In the data rows, 128 means zero.
Here are some points, each followed by its number:
[108 103 115 187 102  69 167  58 135 115 141 133 104 159 168 186 139  82 144 202 139  82 161 124 163 151  86 108 114 172 129 180 127 168  86 134 166 123  59 126 134 120 147  95 108 122 179 163 137 140 102  88 142 134] 0
[105  93 191 167 181  74 127 101 134 139 148 200  88 152 151 122 107 111 137 218 153 191 102 143 211 107 135 127 112 135  94 121  87  88 126 164 158 141 156 108 109 144 105 114 143 104 168 173 127  70 135 128 111 146] 1
[126  62 147 165 103 101 131 133 106  69 169 189 132 191 185 105 136  69 190 200 169  54  82 161  81 161 118 108 124  91  84 194 128 160 182 132 173 105 170  56  74  84 127  81 145 110 153 185  92 123 130  82  91 123] 2
[108  92 113 115 125 148 174 162 123 134 127 117 155  82 103 146 137 122 106  92 119 146 184 124  92 135 126 113 114 146 176 122 134 162 110 122 112 147 121  94 115 146 143 149 146 142 133 124 107 118 170 150 104 159] 3
[117 137 134 113  88 125  90 122 130  71 163 171 152 168 176 125 125 110 142 150 147  81 128 160 172 156  66  91 130 139 161 200 133 175 103 148 195 123 111 111 135 134 105 166 108 113 167 150 190 168 135  94 107 101] 4
[ 70  99 152 172 184  77 117 147  88  97 109 187 102 157  60 111 161  93 220 147 157  99 115 216 136 121  94  97 142 160 144 136 111 152 171  93 130  96 162 100 136  54 114  84  67  83 153 143 122 104 123 138 122 135] 5
[104 116 125 109 158 139  74 126 204 106 176 183  71 106 154 159 143 123  95 174 124 125 122 133 139 134  82 111 123 177 159 104 135 118 153 109 107 147 135 118 117 125  91  88 105 149 188 147  94 101 150 143 185 117] 6
[122 101 128 105 177  86 163 100 165 124 116 147 123 140 125 155 103 124 182 144 194 142  99 159 185  85 151 142 119 115 122 122  74 118 116 152 141 111 128 120  75 162 142 126 142  91 195 132 158 129 139 145  99 183] 7
[175  82 108 116 127  88 150 118 192 124 229 105 103  88 165 109 165 177  88 115  31 136 198 146 112 119 138 126 150  69  43 100 198  97 123 135 151 117 128 138 152 122 113 110 103 104 145 164  89  55 109 114 143 134] 8
[ 82 189 118  65 179 204  59 155 134 136  60  44 187 106 142  95  52 162   9 107 118 223  46 118 176  92 159 189 124 200 164  97 107  80 157 119  84 144 127 144 115 169 136 168 133 165 102  35 134 206 124 174 128  86] 9
[134 172 134 100 102 158 115 127 113 168  98 120  89  77  91 168 136 139 172 136 150 108  98  72 187 105 167 151 116 145 105 120  47 113 145 131 120 155 121 120 142 161 102 156 170 145  98 150 122 121 115 107 105 159] 10
[ 85  89 130 144 114 135 131 135 134 106  77 172 110 168 144 156 126 129 211 142 187 104  94 164 192 141 148 115 145  99 141 147 150 127 117 112 160  95 138  91 135 120 156 132 123 122 160 120 152 138 114 134 120 114] 11
[132  73 158 122 129  41 179 127 126  92 202 143 118 122 168 145 133 131 151 203 142  83 167 159 154 185 113 109 124 155  80 181 165 183 140 120 148 104 165 126 109 115 140  91 120 112 173 177 155 138 125  85 135 197] 12
[141 155 142 132 132 225 135  83 128 128 153  70 125  85 142 119 157 160  68 109 140 189 119  83  92 114 169 154 180 175 142 111 115 107 144 132 132 146  82 148 145 142 156 164 151 120  85  77 170 125 153 140 155 142] 13
[166  89 148 135 146 131 173 125 118  85  69 105 113 132 130  91  54 122 220  84 180  93 175 140 156 137 104 171 131 195 159 123 140 167  98 154  94  78 104 139 123 115 114 151 126  90 144 108 198  99 156 103 129 125] 14
[143 143 142 121 151 150 102 132 129 156 115 100 158 100  97 151 149 162 145  87 151 131 115  83 144 110 118 156 134 143 165  88 123 164 132 101 125 129 100 129 133  89 153 166 131 178  81 106 118 123 102 105 138 109] 15
[ 94 161 165 116 170  85 137 103  92 165 128 154 129 142 135 132 100 145 192 159 128  75 100 124 160 148 149  84  79 136  96 173 142  97 102 122 166 127 115 122 140  98 114  69 127 103 129 153 120 110 100 152 105 124] 16
[ 77 102 150 127 113  80 107 148  75  88 148 173  78 187  86 146  72 129 229 154 211  86 123 137 166 142 123 170 134 126  93 127 113 142 134 109 135 110 159 129 133 121 100  89 129 111 168 115 108  80 141 143 104 116] 17
[153 164 190 164 144 147 153 139 107 137  62  87 161 145 118 108 122  99 242 116 255 104  89 132 185  75 106 110 113 149 150 166   0 197 195 119 109  84 118 145  84 120 137 186 114 143 162  82 118 224  87 114  80 119] 18
[153 131  86 159  74 140 121 117 106 134 250 146  96  99 194 193 193 151  31 139  46 123 158  63  71 115 145 111 134 122  65  95 199  93 126 127 121 118 125 119 123 140 134  79 130  82 129 188  87  93 142 100 111 152] 19
[127 143 101 127 152 132 102 112 119 178 110 101 188  83 120 147 127 158 119  83 118 119 159  76 116  94 131 126 148 118 141 111 169 153  85 117 111  70 132 176 118 119 169 159 199 137  83  95 115 141 108  94 103 130] 20
[212  79  68 160  96 127 182 132 142 123 141 124 151 135 191 106 136 116  91 106 115 115 118  93 129 156 138  96 164  60 103 164 132 159 103  71 109 130  90 168  92 112 163 142 129 135 145 192 116 141 139 117 122 118] 21
[ 84 111 120 143 100  60 105 151  98  80 125 180 105 155 109  88 138 109 211 134 174  67  75 126 165 169 118 128 104 153 165 171 118 190  99 128 131 128 144 152 110  81 112  61  84 115 111 135 109 113 125 139 167 125] 22
[ 96 165 134 104 141 209 121 106 101 109  68 111 167 103  89 105 102 111 129  80 175 117  71 139 151 109 177  96 147 206 169 123  67 105 144 121 102 114  95 165 104 144 144 188 135 196  75  57 136 191 106 145 153 106] 23
[153 129 124 175  90 170 138 137 159 105 130 100 191 114 167  85  86 159  91  96 138 118 144 172 117 117 115 133 171 163 207 143 168 184 131 118 108  90  65 140 158 110 113 127  79 176 136 122 207 201 159 125 122 128] 24
[101 229 136  50 184 183  51 173 169 111  67 107 188 111 107  76  46 166  79 102 144 182  23 117 177 120 177 152 161 192 208  60 126  97 173 123 124 158  98 169 124 209 136 186  42 161  87  39 174 138 102 164  89 104] 25
[108  97 157 162 132  78 126 168 142  84 152 181 155 136 148 117 174 100 120 108 135  74 135 169 135 139  82 122 128 147 126 149 133 149 144 146 120 108 149 156  86  84 143  68  94 149 110 182 101 156 118 119 126 139] 26
[141 143 109 103  92 183 116 158 154 126  49  87 159 115 126 152 129 148  91 113 106 136  92  95 105 112 155 148 102 132 153 141 175 115 172 129 154 173 132 145 117 153 148 148 109 130 171 162 146 124 100 112 127 139] 27
[134 115  95 164 139 143 114 177  98  83 148 144 144 148 152 106 109 106 118 158 149 143 105 179 143 151 156 122 149 121 135 211 217 136 123 162 119  96 179  97 143  77 120 105 117 106 125 116 160 152 162 132 135  58] 28
[189  62  82 110 119  92 183  65 122 224 211 109  38  90 103 213 161 162 102 145  53 148 224  70  80 128 168 144 147  89  48  65 170 118 104 101 103 144 116  96 141 149 175  81 207  67 124 186 109  55 100 126 137 170] 29
[127 147 178 141 155  68 102 135  76 111 125 147  97 112 114 154 108 137 122 182 176 129 105 130 165 102 167 117 116  94  88 155 144 158 163 149 165 137 124 125 120 152  63 112 138 104 140 112  61 109 158 185 123 136] 30
[140 107 124 160 118  90 115  85 125 135 139 140 104 118 184 140 102 105 181 170 149 118 128 137 144 143 124 142 162 116 131 193 120 136 155 166 165 101 152 110 149 129 111 130 108 137 141 151 143 139 136 143 124 148] 31
[113  85  66 134 138 134 126 130 127 159 152 158 134 127 181 112 123 128  53 124  62 114 160 146  90 113 173 150 141  83  84 115 174  63 132 111 129 160 117 133 146 127 115 125 137 115 146 148 142 113 133 150 136 175] 32
[163  77  95 144  71 127  85  94 163 136 158  86 121 126 195 174 111 163 130 124 106 124 171 143 158 150 122 101 121 106 111 106 126 110 100 129 174 161 121 125 101 178 159  95 117  96 149 150 146 143 126 129 153 113] 33
[186  45  79 145 110  99 155 139 105 161 225  78  46 132 143 181 160 148  99 118  27 118 206  51  23 114 133 126 138 120  69  87 186  89 122 123 143 168 140 122  98  83 128  79 122 103 125 223 104  98  91 116 139 146] 34
[164 111 116 134  86 126 189 129 141  91 143 130  75 164 173 117 148  54 138 124  95  67 142 141 168 139  60  73 113 150 104 160 158 134 141 129 137 115 128 146  61 102 158 130  91 167 189 193  89 132  91 136 159 115] 35
[161 106  64 107 107 179 129 106  96 136 126  42 111  87 125  95 148 121  96 110 105 118 179  96  97 118 121 110 106  89 156  69  99 101 101 140 122 128 121 142 139 124 142 145 130 130  29 106  95 129 121 111  95 158] 36
[123  83  82 102 165 125 139 109 120 114 153 129 112  70 137 118 157 129 109 149 113 132 181  77 109 105 154  84 147 121 121 133 127 128  87 101 111 131 118 160 125 180 140 128 140 139 149 162 117 115 128 127 124 146] 37
[133 150 151 114 146 151 140 106 156 142 146  76  84 119 136 137 144 135 129 129 144 157 104 118 109 126 157 107 107 117 124 111 110  92 101 114 148 161 121 129 109 168 110 166 172 131 111 124 142 128 165 138 126  97] 38
[176  96 125 204 182  35 152 129 111 155 181 169  92 121  80 167 143 118 208 202 146  84 171 147 135 169 106 120 125  82 117 135 137 161 132 122 163 142 191  98 143 132  51  60 170  62 153 160 106 103  96 131 150 150] 39
[161 151 141 113 130 150 136 112  62 165 146 165 135 140 156  97 131 127 155 101 146  97 104 122  79  92 170 174 141 127 166 119 138 141 138 105 107 124 145 127 187 124  85 184 169 153  96 112 135 118  87 127 129 133] 40
[119 115 152 134  83 109  97 172 106  79  56 142 143 156 155 115 122  59 175 178 183 115  65 175 161  94  71 159 137  93 220 162 108 139 149 138 143 127 152 113 131  95  75 133 104  86 157  72 109 120 123 150 124 112] 41
[122 135 133 128 154 126 123 117 110 137 131 143 162 141  86 110 118 101 125 141 141 148 104 115 113 133 162 160 139 100 147 130  84 135 106 112  92 153 161 130 134 105  90 136 159 153 128 101 129  76 193 124 158 119] 42
[147 148 140 123  81 129 144 152 134 127  98  74  95 106 106 135  95 144 145 123 179 131 129 117 156 143 130 113 113 153 141 146 108 115 137 193 105 134 117 135 118 162 161 112 129 127 141 151 123 166  98 127 154 153] 43
[161 121 132 175  33 155 130 112 129 140 117  92 164 102 152 132 118 146 170 148 149  54  99 183 161  97 108 131 130 110 162 201 113 160 110 131 155 136 104 122 108 139 128 169 140 158 178  83 151 165 141 114 133 107] 44
[ 96 225 181 131  54 179  88 113 118  49   0 120 139 148 143  72 104  73 168 110 222 128   0 176 213 170  94 136 122 119 150 111  74 142 189  80 109 121 103 107 104 125 105 184 107 183 145  56  82 194 155 135 123 112] 45
[130  96  92 130 159 103 129 124 106 106 127 195 139 135  88 105 114  76 132 151  84 105 156 105 115 125 110 122 121 119 145 151 134 129 114  88 129 131 120 129 153  88 103 149 119  86  65 133 121 120 104 155 137 134] 46
New points follow, each followed by the number of its nearest point above, looking only along the 7 directions in which the numbered points spread most.
[121  97 136 124 120 158 144  98  99 197 136  76 117  97 106 166 128 174 139  97 129 167 155  84 112  69 152 152 128 141 153  94  91  67 102 109  63 103  94 160 178 170 151 164 131 178  90 108 111 126 142 109 121 159] -> 20
[151 173  79  66 118 167  88 146 140 171 121  86 125  92  97 163 111 179  38  90 113 193 130  85 140 113 113 191 129 158 174  59 175  91 108 169 102 171 106 118 102 184 132 176 147 149 102 101 133 148 137 106 140 121] -> 13
[123 193 146 138 114 176 151 116 136 163  94 106 102  97 140 159 114 145 100  89 165 122 135  88 153 116 145 130 138 147 186 101  94 134 131 162  57 117  66 128 151 154 137 181 105 139  97 110 153 162 123 129 126 147] -> 15
[117 125 133 155 126 131 129 121 163 101 141 125 140 124  90 104 157 145 132 123 122 143 134 131 123 128  98 127 135 105 140 150  91 143 144 141 112 131  97 158 193 103 186 160 122 137 111 161  94 162 137 128 102 129] -> 3
[168  79  69 100 136 124 121  66 126 165 182 119  87 145 153 133 176 174  82 141  77  98 176  75  89 130 144 131 120 103  85 112 210 130  90 115 145 156 132 120 162 118 150 126 146  72 105 218 119  79 130  72 100 174] -> 8
[157 154 157 122 159 204  58 140 169  66 105 100 165 129 178 107 101 178 125 107 160 154  64 152 153 122 141 126 115 142 132 119  91 116 186  90 144 159 131  86  95 164  88 153 115 128 140  59 120 127 133 114 125 110] -> 27
[164 121 101 128 161 187 164 158  89 113 153 173 129 200  90 113 138 119 224 127 199 104  91 104 101 106 183 137 123  95 102 203 149 138 151 104 148 136 103 114  85 114 117 139 137 127 143 113 122  83 153 116 105 102] -> 42
[148  87 133 128 111  69 142 132 122 121 136 113  80 117 104 136 143 163 111 159 154 141 112 119 130 136 117  86 124 116 110 109 116 178 122 155 153  96 136 144 162 133 136  83 138 105 131 137 108 121 125 147 112 178] -> 16
[ 98  92 121 104 120 127 136 102 141  83 112 134 121 132 133 141 182 143 192  72 178 159 108 138 201 172 137  97 112  99 101 144 141 157 159 147 161 169 107  99 170 113  87 136  98 135 134 144 125  60 126  90  78 146] -> 16
[159 135 154 211 113  99 144 145  89 128  89 111 170  81  87 146 115 148 164 112 149  82 165 110 153 120 125 183 128 183 148 135 136 202  51 169 134 150  86 136 164 132 117  99 102  98 146  83 178 134 146 125 122 115] -> 14
[113 167 103 136 126 158 173 160 139 153 159 105 127  80 125 124 122 191 118  87  99 139 178  83 152 117 127 114 127 169 146 111 155 104 105 151 113 152 105 110 137 173 147  86 171 103 112 151  92 123 119 117 144 130] -> 37
[151  98 124 116 127 129 156  89 146 161 150 144 115  91 154 167 156 120 134 147  66 135 161  61 148 140 107  78 127 127 137  62 101  85 115 111 110 134 121 152 104 147 138 112 143 133 138 153 117  91 125  65 100 168] -> 37
[ 98 173 206 163 121 194 134 166 124 100  44 171 125 166 150  86 113  90 229 116 255  67 107 190 168 118  60  34 117 168 156 104  48 213 121 127 169  99 152 113 107 121 102 167  75 187 155  86 168 190  88  89 109 106] -> 18
[202 108 129 127  97 211 150 133 134 101  99 111 126 164 179 132 116 138 132  95 166 148 119 133 140 135 124 149 169 156 145 175 156 148  98 191 174 191 108  98 136 187 126 150  90 160 197 133 199 158 100 133 141 121] -> 44
[121 135 145 182 132 130 171 136 113 120  83 114 149 163  92 110  88 104 163 107 176 117 117 122 152 132 158 153 125 107 138 183  71 144  95 119 181 129 133 136 167  76 117 137  75 173 105  98 130 143 181 144  92 125] -> 11
[ 60 139 189  82 142  83  85 137 151 142  84 136 107 146 175 182 155 162  39 152  21 139 143 135 155 120  91 114  85 183 187  67 142 123 156 124  98 114 133 119  79 148 109 162  94  97 188 118 120 156 121 117 157 167] -> 6
[109 133 157 113 124 122 203  96 146 152 101 147 117 126 127 144 131 131 207 140 155  96 149 138 119  92 112  91 122 124 128 144  35 136 131 145 162 141 116 125 119 129 126 124 146 143 173 148  99 105 135  76 106 105] -> 43
[145 146 128 163 163  87 194  95 116 111 149 106  91  69  96 116 173 179 176 178 129 113 140  91 167  88  91  86 124  80  86  87  87 148 150 131  98 103 139 147 153 125 130 103 150 128 151 132 111 120  89 135 101 120] -> 16
[176 101 115 139  66 195 156 140 169 148 126 106 172 163 146  81 134 116 107 117 140 144 126 171 109 130  85 140 145 125 132 183 145 168 107 154 141  95  71 151 142 142 155 133  71 131 106  69 220 224 129 117 182 124] -> 24
[143 146 134 126 114 184 123 132 143 120 119 122 121 134 129 127 155 139  99  99 121 118  80 125 144 136  89 145 126 126 135 119 134 133 152 161 113 131 116  90 103 111 144 176 109 126  89 103 133 165 101 158 128 173] -> 27
[102 147 117 161 140 131 103 170 178 134 161 124 111 157 144 151 125 155 109 123  78 132 131 123 134 144 141 125 151 163  82 128 120 127 109 143 128  78 128 111 140 161 112 112 121  94 126 107 162 133 151 131 155 181] -> 37
[ 85  83 137 180 148  90 130 178 132  86 110 183 146 153  94  85 158  55 142 127 156  64  77 171 162 114  85 141 127 132 132 149 128 141 147 148 111 117 165 112 106  73 144 147  79 152 167 159 132 147 111 124 160 119] -> 22
[159 155 155 168  77  91 122 155 127 143 117 137 124 138  94  70  78 176 147 150 122 118 138 165 133 126 151 157 106 143 140 181 121 147 106  99 140 201  90  96 121 116 137  95  77  99 159 137 143 118 114  93  97 102] -> 31
[122 173 141 118 150 200  88  90 146 172  72  76 181  99  96 112 119 144  85  54 115 213  98 117 130 138 150  94  93 160 177  63 100 135 130 101 112 158 121 183 157 193  95 188 144 131  78 106 124 197 132 144 170 147] -> 13
[125 108 152 115 145 167 128 150 145  62 143 152  97 113 130 105 152 103 147 136 108 116 149 165 145 129 128 150 145  96 112 177 144 110 113  81 127 102 166 101 124 107 109  93 106 145 103 132 138 165 109 123 119 111] -> 46
[113 153 173 122 149 121 111 109  76 128 128 151 102 123 117 139 134  96 180 188 187 110  91 117 189 150 125 154 145 134 158 150  93 147 118 161 164 118 137 123 134 131  83 144 109 144 165 121 122 188 119 158 118 119] -> 11
[118  78 120 122 109  87 171  91 167 145 118 152  94 118 134 132 150  69 109 188  82 138 194 128  75 158  88  68 174 148 137 109 117 121 116 158 143 115 157 174 117 118 143 107 110  87 128 152 110 124 137  84 146 162] -> 37
[106  93 133 124  96 115  96 112 166 140 102 130 182 137 148 105 144  89 160  81 144 108  54 141 138 134  97 157 160 125  93 146 155 120 148 134 121 121 176 124 147 129 133 146 112 120 115  75  98 121 131 202 104 100] -> 42
[ 55  55 134 141 170  40 152 113 125 106 176 190  89 162 170 165 144  96 173 171 145 105 144 166 176 160  94  88 110 122  82 117 136  81 130 149 129 133 120  93 108  85  95  92  76  85 189 189  78  80 114 119 125 154] -> 12
[ 97 146 131  93 187 150 123 144 118  87 109 151 149 195 138 124 118  90  98 136 129 119  80 153 139 102 163 120  92 131 137 159  83  94 133 115 111 133  85 118 147  66 129 118 143 130 135  98 118 162 129 140 125  98] -> 42
[108 192 121  78 171 186  68 182 127 125 126  36 205  97  94 103  94 187  70  76  53 176 143 129 100 105 135 201 116 182 209 147 164  81  87 111  85 108  87 181 138 158 141 169 113 158  85  89 205 189 116 161 157  90] -> 13
[120  83 127 159 137  33  97 113 157 141 151 155  69 197 191 170 176 147 149 180 102 137 144 172 166 146  65 104  88 153 104 107 189  58 114 155 125 107 131 103  72  95  82  82  76  66 200 182 138 158 103 113 130 130] -> 12
[ 60 139 131 153 162 116  49 143 123  26 111 179 117 154  67 129 119 105 161 152 148 104 106 166 151 102 105 169 138 114 129 205 126 118 118 125 175  95 152 115 139 137 102  86 180 106 125  83 110 120 194 115  72  71] -> 41
[166  91 103 144 104 101 152 195 164 118 183 163 143 105 213 138 137 100  39  94  21 127 179 150  53 160 113 144 111 113  73 117 193  97 106 125 116 147 108 118 119 103 177  81 130  74 151 175 121  91 203 150 152 145] -> 8
[117 207 109 106 126 156  55 132 143 151 125 104  80 151 145 147 126  97  83 114 158 129  96  88 184  97 125 115 139 148 167 114 135  95 185 140 167 144 125 151  64 145 133 183 141 117 117  79 115 158 159 151 101 122] -> 27
[140 186 110 104 121 174  79 159 147 159 130  83 195  70  75 109  70 135 100  88  48 150 121 116 127 102 139 170  95 188 154 104 183 125  88 113 101 209  87 186 131 141 117 165 135 139  81  85 167 151 163 179 141 109] -> 13
[148 141 108 122 130 147 132 145 119 137 122 112 149  79 132 140  80 144  84  80 121 121  95 147 112  98 142 123 102 135 128  90 129 124 111 132  89 155  81 160 174 187 167 189 161 135  81  89 156 136 152 103 110 148] -> 13
[ 92 109 144 138 150  72 107 149 159 139 147 184 103 135 111 136 133 115 148 140 103 130 131 157 145 112  95 105 124 127 125  87 165  98 109 157 131 106 131 108 122 104  81  80 139 102 152 164  94  96 124 154 115  99] -> 16
[117 190 104  84 144 183 110 140 127 160 117  98 153 110 123 114 114 174  94  95  78 187 155 100 145 116 114 182 109 160 178  93 162  99 102 102 109 153 146 151 148 109 194 161 144 156 108  79 105 185 147 142 116 186] -> 13
[ 94 116 149  86 127  99 110 112 166 130 147 105  93 112 133 199 179 122  42 121  49 145 204 107 159 110  39  81 118 169 127  43 144 131 145 125 158 132 157 135 111 101 113 122 122  80 118 173 126 133 137 126 128 152] -> 37
[ 66 139 159 148 161 136  72 141 155 106  57 121 147 136  93 104 124 114 156 114 179 112  58 106 210 139  66  85 136 182 187 155  89 174 155 149 106  80 158 119 149  90 121 172  68 110 128 104 126 160 154 148 136 121] -> 41
[ 89  96 114 144 128  83 114 125 111  95 130 187 113 125 120 125 107  72 197 171 137 119 114 146 111 148 146 130 112  94  88 192 128 133 169 128 119 147 170 108 130 128 106  94 105  83 134 142 130  58 149 114 117 105] -> 16
[163 119 158 146  91 165 155 133 127 112 115 124 103 155 125  91 107  96 120 142 204 143 114 123 102 115 133  90 125 134 153 158  94 140 107  65 113 126  89 149 114 123 151 165  99 142 128 105 202 150 123 112 157 126] -> 43
[160 124  83  69 145 129 111 105 123 136 182 103 143 125 128 121 114 187  95 114  78 196 160 137  83 142 154 141 143  97  99 136 170  81 157 117 163 160 153 136 126 138 106 168 166 122 106 177 125  89 146 155 140 125] -> 32
[124 134 124  79 138 183 123 126 118  85  69 117 167 145 121  92 100 101 180 134 189 120  64 164 204  88 124 138 149 121 147 156  86 139 158 119 151 109 171 100 143 146 120 190 121 152 154  86 135 150 104 150  39  99] -> 41
[189 101  98 120 132  74 189 123 167 146 193 140 102  86 182 150 116 159  67 158  66 184 156 137 107 138 146 121 103 122  90 110 146 122 108 149 148 157 114 141 148 115  91 107 107  94 168 207 151 106 141  80 113 141] -> 8
[148 190 154 132 128 133 135 175  76 144  93 155 106 164 108 142 110 115 143 149 215  99  77  94 188 118 117  76 116 122 130 142  81 123 163 119 205 123 152 118 134 161  86 155 120 159 170  90 116 105  95  87 169  86] -> 11
[125  41 125 143 109 113 179 112 100  45 114 164 122 142 164  75 204  33 200 101 209  70  38 174 131 121  90  74 160  43  72 208 102 175 159 148 141 121 214 106  85  48 118 129 112 149 150 132 113  67  99 120 116 144] -> 2
[159 100 105 123 132 161 143  94 120 132 125 136 122 166 164 145 143  93 132  64 126 124 145 112  94 165 131 129 143  88 139 132  92 145 112 115  91 113  90 165 109  63 125 134 165 165 120 139 138 108  91  86 148 146] -> 3
[220 160 101 132  97 113 146 183 108 154 204  87 135 133  79 141 113 146  92 108  55 145 221 115  89 115 148 182 137 138 132 103 174 121  68 148 105 166  82 128 163 153 110  61 123 101  97 147 145 119 142 132 127 150] -> 37
[140 121 186 151 180  63  87 188 126 123 140 120  93 148 101 116 119 150 154 135 121 118 142 161 139 145 124 152 159 113  99 154 105 155  92 123 166 129  89 130 127 166 137 107 100  92 123 139 158 117 157 124  86 117] -> 16
[137 178 164 118  92 218 144 140 188 142 102 122 210 115 180 114 137 192   9 125 107 196  82 147 145 161 109 176 101 190 132  82 165  93 141 110 130 164  65 143  87 138 172 183  90 129 109  65 158 198 124 141 146  89] -> 27
[156 157 158  81 155 134 145 121 154 109  86 114 119 127 136 123 165 135  71  89 118 182 100 134 137 156  72  77 128 193 150  62 106  88 167 147  96 118 101 115  90 189 122 122 134 133 140 108 114 116 140 147 136 121] -> 27
[ 91  91 148 128 113  78 158 122 134 111 103 203 131 202 155 104 117  83 157 227 148  37 100 188 134 130 111 120 141 124 134 166 134 143 176 125 135  67 162 111  94 126 105 130  67 136 158 172  94 131 117 134 122 137] -> 22
[146  79  77 129  98 166 146 142 117 112 110 179  77 141 104 114 110 128 195 116 134  74  88 122  57 123 171  66 168  84  85 135 131 144 134 114 141 103 142 107 160 139 144 115 125 145  97 181 118 100  57  97 148  95] -> 46
[ 94 112 114  91  97 155 173 109 108 130 129  81 114 115 146 116 136  78 154  83 154 102 121 151 112 153 110 107 129 142 136 140  70 104 145 120 109 106 178 144 111  94 161 172 133 199  93 136  99 115 131  85 152 158] -> 15
[102 168 150 119 103 178  78 153 182 111  62 147 166 190 159 105 111 116 112 105 189 150  37 177 186 133  94 139 148 172 161 174 149 154 155 151 154  82 125  79 121 105 142 146  53 138 165  64 159 209 156 135 118  62] -> 41
[173  39  93 163 128  79 139 158 100 160 242 104  72 113 172 186 145 161  65 116  64 113 230 130  65 168 123 129 100  92  96 142 223 151 104 148 119 223 137 139 147 111 113  74 134  93 174 212 101  78 168 123 148 162] -> 8
[122 147 100 121 141 120 107  82 125 162 173  95 130 107 180 117 185 130 128  99  61 158 128 114  98 102 121 140 112 139  92 113 121 100 110 142 131 154 104 130 131 123 161 101 148 135 143 101 100 127 174 130 155 139] -> 37
[116  92 152 133 157  90 136 106 124 101 165 190 112 166 104 109  96  98 161 177 135 152  94 152 151  91 131 143 168 114 120 164 145 149 117 102 138 125 156 103 144  92 150 104  86 117 160 130 116 107 121 120 135 101] -> 16
[144 144 151 109 106  95 120 149 151 139 162  97  83  93  82 143 171 104 115 149  53 153 217  83 150 113 166 124 160  96 105  95 173 174 124 118  86 134 131 127 144 121 184 120 146 129  90 153 101 109 138 105  46 149] -> 37
[158 195 140 115  80 166  77 189 155 103 115  51 207 124 120  93 102 184  94 122  55 163 115 124 132 126 155 184 117 161 130 152 197 114  68 164 119 142  48 121 168 172 173 160 111 122 115  66 209 184 120 140 147 127] -> 13
[105 126 160  50 106 174  81 167 151 153  95 128 156 125 166 119 123 157 100 105 136 149 134 118 138 106  81 103 118 180 155 158  99 116 148 138 119 118 132 146  96 162 148 170 125 104 123 112 101 139 155 125 150 108] -> 27
[192 103 106 223 124  95 163 126 139 168 200 121 165 137 116 130  82 162 141 157 100 125 182 107  98 129 127 188 150 116 110 111 153 129  95 157 137 148 129 159 199 141 131  70 135 132 167 154 138 143 131 106 130 127] -> 37
[ 85 126 165 113 193 168 105 173 119 100 102 169 114 146  98 102 178  71 185 105 193 133  64 159 157  88 107  83 118 106 143 124  54 163 170 135 138  72 182  87 107  97 131 127 104 142 117 110 120 153 108 123  78  76] -> 41
[171 140  79 135 129 111 128 153 114 166 162 147 139 100 121 173 186 171 113  72 102 159 175 109 120 121 115  87 132 163 148  90 125 101 126 103 131 108  48 148 126 198 136 137 129 111  93 125 110 105 159 102 120 152] -> 37
[133 170 136 142 142  90 134 100 102  92 131 194 129 174 115 117 127 126 173 185 137  87 133 116 126 153 106 119 145 149  79 141  93 138 182 114 126 113 143  88 126  97  99 104 128 112 151 122 129  93 142 146 118  95] -> 16
[ 93 148 157 168 137 114 145 103 145 114 146 147 172 127 149 109  78  88 191 124 160 115 115 167 172 122  64 122 121 155 166 138 125 160 137 136 136 119 116 135 159 107 150 162  90 138 119  89 134 115 128 145 117 104] -> 11
[120 101 102  98 155  57 153  88 135 183 147 146 110 135 150 159 146 157  72 132  72 113 184 156 136 153 167  81 125  83 139  61 165  97  91 119 161 128  96 135 138 134 110 107 118  76 152 160  99 108 101 146 128 140] -> 37
[161  98 138 124 123 117 167 140 142 185 175 116  91  96 135 194 188 136 127 136 131 125 193 125 110 137 112 157 155 151  75  74 145 140  87 107 126 184 105 169 145 121 113  74 130  87 174 155 164 115 119 119  59 130] -> 37
[130 115 161 166 191  99 122  88 136  98  96 220  48 143 150 201 203  74 185 203 185  52 117 151 217 101  45  27 121 122 140 125  86 198 209 121 133  69 190 101  55  69 114 141 139 149 177 147  64 111  51  74 108 128] -> 22
[131 143 118 113 126 158 114 147 140 123 105 133 118 152 119 129  99 130  92 119 133 169 174 151 130 143 108 122 147 158 118 139 142 124 129 138 172 140 100 106 150 151 125 108 126 111 133  91 133 190 151 117 116 161] -> 27
[122 120  64 137 156 134 166 127  87 163 198 141  96  92  47 131 139 156 112  97  92 180 149 100  54  84 131 149  90  38 122 108 129 129 108 116 110 129 116 158 102 146 149 180 171 171  91 146 136 103 141 152 139 129] -> 36
[115 180 119  99 125 124 111 139  93 109  95 163 127 139 135 128  95 113 133  93 182 130 137 152 170 102 145 126 117 127 152 145 167 123 124  95 133 154 158 141 149 118 138 173 129 142 135 127 161 120  95 122 116 146] -> 42
[157 106 140 101 106 172 161  78 151 131 164 123 135 151 104 174 111 203 187 144 148 147 120 134 131 129 155 133  91  95 137 112 119 127 126 123 122 186  90 132 149 162  97 122 125 129 135 151 100 152  87 129 140 142] -> 38
